A single turn carries every row of the set below to another of its rows. Some are shown first; where does it send the rows asked next?
Q184: -.32  .11 -.20  .06  .06  .27 -.20 -.16 -.04  .21 -.09 -.02
Q10:  .00  .04 -.19  .36  .19  .16 -.12 -.09  .07  .18  .09  .04
Q971: -.27 -.18 -.12  .23  .14  .25 -.27 -.28  .07  .07  .02  .02
Q669:  .10 -.27 -.28  .14 -.16  .22 -.06 -.08  .08 -.29  .08 -.14
Q991:  .08 -.05 -.42  .18 -.05  .36 -.13 -.13  .36 -.05  .00 -.02
Q579: -.19 -.11  .04 -.05 -.10 -.03  .03 -.09 -.07  .26 -.01 -.08
Q407:  .42 -.03 -.06  .08 -.05  .08 -.07 -.15  .09  .04 -.09 -.04
Q346: -.12 -.39 -.01  .13  .18  .29 -.02 -.03  .18 -.07  .04 -.02
Q895:  .09 -.03 -.08  .10 -.08 -.02  .25 -.08  .09 -.25 -.02 -.13
Q913: -.22 -.09 -.08 -.30 -.08  .13 -.18 -.08 -.02  .18 -.11  .01
Q322:  .15 -.03 -.21  .39 -.01  .28  .04 -.14  .21 -.07  .11  .00
Q858:  .02  .02 -.03  .38  .19  .06 -.14  .02  .04  .02  .08 -.01
Q347:  .21  .08 -.19 -.12 -.24  .16  .10  .05  .11  .05  .00 -.01
Q110: -.13 -.13 -.02 -.15  .10  .07 -.23 -.30  .29 -.15 -.26 -.06
Q154:  .04  .13 -.15 -.27 -.10  .29 -.15 -.23  .09  .05 -.26 -.07
Q74: -.18 -.11  .08  .35 -.05  .18 -.05 -.09  .31 -.19 -.12 -.04
Q54:  .04  .07 -.22 -.16 -.19  .28 -.10 -.12  .00  .21 -.27 -.05
Q232: -.05  .06 -.15 -.15 -.37  .13 -.07 -.19  .15 -.09  .19 -.07
Q738:  .10 -.05  .06 -.19 -.02 -.19 -.07 -.11  .17 -.07 -.11 -.06
Q437: -.25 -.11 -.04 -.08  .00  .09 -.37 -.17  .38 -.06 -.08  .06
Q933: -.21  .06 -.12  .21  .07  .16 -.14 -.16  .32 -.32 -.14 -.11
Q2: -.28 -.05  .13 -.16 -.02  .19 -.03 -.14  .25  .11  .17  .04
Q465: -.36  .19 -.10  .05  .13  .28 -.23 -.08  .06  .02 -.09 -.04
Q585: -.06  .13 -.17  .05 -.35  .19  .01  .16  .15  .07 -.02 -.06
Q689:  .00 -.04 -.20 -.34 -.01 -.10 -.06 -.16  .16 -.12  .00 -.03
Q994:  .02  .14 -.03  .17 -.04 -.12  .05  .06  .20 -.25  .01 -.09
Q223: -.05 -.28 -.20  .07  .22  .15 -.10 -.38  .11  .16  .00 -.03
Q852:  .37  .00 -.21  .15 -.06  .17 -.04 -.05  .12  .19 -.09  .03

Q54 turns into -> Q852
Q346 turns into -> Q2
Now these:
Q322 turns into -> Q971
Q407 turns into -> Q858
Q689 turns into -> Q895
Q991 turns into -> Q223
Q738 turns into -> Q994

